A = [ 99 135 152 145 115]
The first entry from the left -> 99
The entry just right of 152 is 145
Find the 3rd entry from the right.
A: 152

[[133 147 144 128 131 122 141 135 135 116 136 131 130 144 141 137]
 [128 142 124 132 133 125 123 134 143 120 132 143 124 140 148 118]
 [107 137 145 128 125 117 149 108 120 129 118 134 132 130 122 148]
 [126 112 111 139 124 141 110 127 118 137 141 113 135 128 123 112]]
Counting starts at 1.
Read off the entry in the top-left corner.
Answer: 133
The entry directly above 140: 144
The entry in the bottom-right corner is 112
Read off the entry just right of the largest entry.
Answer: 108
Read off the bottom-left entry.
Answer: 126
The entry just left of 142 is 128
Read off the entry in row 3 and column 3.
Answer: 145
Read off the entry in row 1 and column 3.
Answer: 144
The entry in row 3 and column 1: 107
The entry just left of the largest entry: 117
Read off the entry directly below 108.
Answer: 127
The entry at row 1, column 2: 147
Read off the maximum.
Answer: 149
Read off the top-right entry.
Answer: 137
Read off the entry in row 2 and column 2.
Answer: 142

Read these off the array that follows.
1) Give the 4th entry from the end, reading row by row.
2) Give the maximum.
3) Give the bottom-right entry.
4) Give the 2nd largest entry.
5) Give the 3rd entry from the end, reading row by row.
6) Give the second entry, reading row by row.
7) Give the first entry of the largest entry's row.
8) Give the entry just left of the smallest entry.
[[128 109 125 131 137 111 127 129 138 134 132 138 123]
 [128 138 143 128 133 138 130 131 125 130 129 124 132]
 [128 127 133 134 143 129 128 129 127 137 133 130 128]
 [128 142 148 116 120 139 132 133 130 122 123 121 136]
 [128 121 115 131 138 124 125 126 132 135 131 135 122]
 [128 129 103 146 137 135 123 122 125 134 135 136 122]
 [128 114 142 125 123 112 131 134 141 125 128 136 133]
 [128 135 149 120 121 132 133 134 132 123 125 125 137]
 [128 117 139 122 139 115 129 132 136 134 130 135 131]
 [128 135 129 129 121 134 129 129 131 124 128 132 136]
 [128 125 114 132 133 127 125 126 131 132 131 136 126]
 [128 113 135 135 140 115 128 131 134 136 133 137 128]
 [128 106 129 132 134 106 128 131 141 133 132 142 128]
 [128 117 101 139 132 122 123 123 134 132 133 140 120]
 [128 130 126 126 144 131 126 127 127 137 131 129 125]
 [128 131 128 115 129 128 128 129 134 128 126 131 131]]
1) 128
2) 149
3) 131
4) 148
5) 126
6) 109
7) 128
8) 117

Read these off the table that follows.
1) Find the entry in the bottom-left corner.
2) Find the bottom-right entry.
3) Find the smallest entry in the last row.
4) Find the largest entry in the last column.
5) Find the top-left entry.
6) Find the third smallest entry.
7) Find the first entry of the largest entry's row.
8) Find the bottom entry of the column that holds the smallest entry.
[[132, 125, 134, 123, 125, 132],
 [124, 128, 150, 117, 127, 139],
 [123, 122, 133, 125, 125, 138],
 [130, 129, 127, 128, 136, 124],
 [126, 133, 139, 125, 136, 126],
 [127, 114, 126, 128, 130, 136],
 [128, 129, 138, 123, 126, 131]]
1) 128
2) 131
3) 123
4) 139
5) 132
6) 122
7) 124
8) 129

Read these off the row that follows.
1) Which number is the second largest entry?
2) Which number is the second entry from the right?
3) Which number is the 2nd smallest entry?
4) Which number is the third entry from the right?
5) Which number is the second entry?
[133, 129, 135, 107, 118, 130, 123, 103, 153, 129, 123]
1) 135
2) 129
3) 107
4) 153
5) 129

a = [128 131 129 101 145 127 132 122 123 121 137 122 125]
The 3rd entry from the right -> 137
The last entry?
A: 125
The 4th entry from the end: 121
The entry just right of the centre entry?
A: 122

Questions about the matrix below. Counting starts at 1.
1) Read off the entry at row 1, column 1.
2) Read off the entry in row 2 and column 1.
3) Read off the entry at row 1, column 2.
4) Read off the entry at row 1, column 3.
5) Read off the entry at row 3, column 1.
6) Read off the entry just right of the largest entry.
[[125 132 121 134 125 118 123 134 129 121 127 137 135 131 122 129]
 [118 137 130 128 132 131 134 136 140 121 128 128 128 128 137 132]
 [133 131 128 118 127 135 152 121 131 131 130 126 118 123 129 131]]
1) 125
2) 118
3) 132
4) 121
5) 133
6) 121
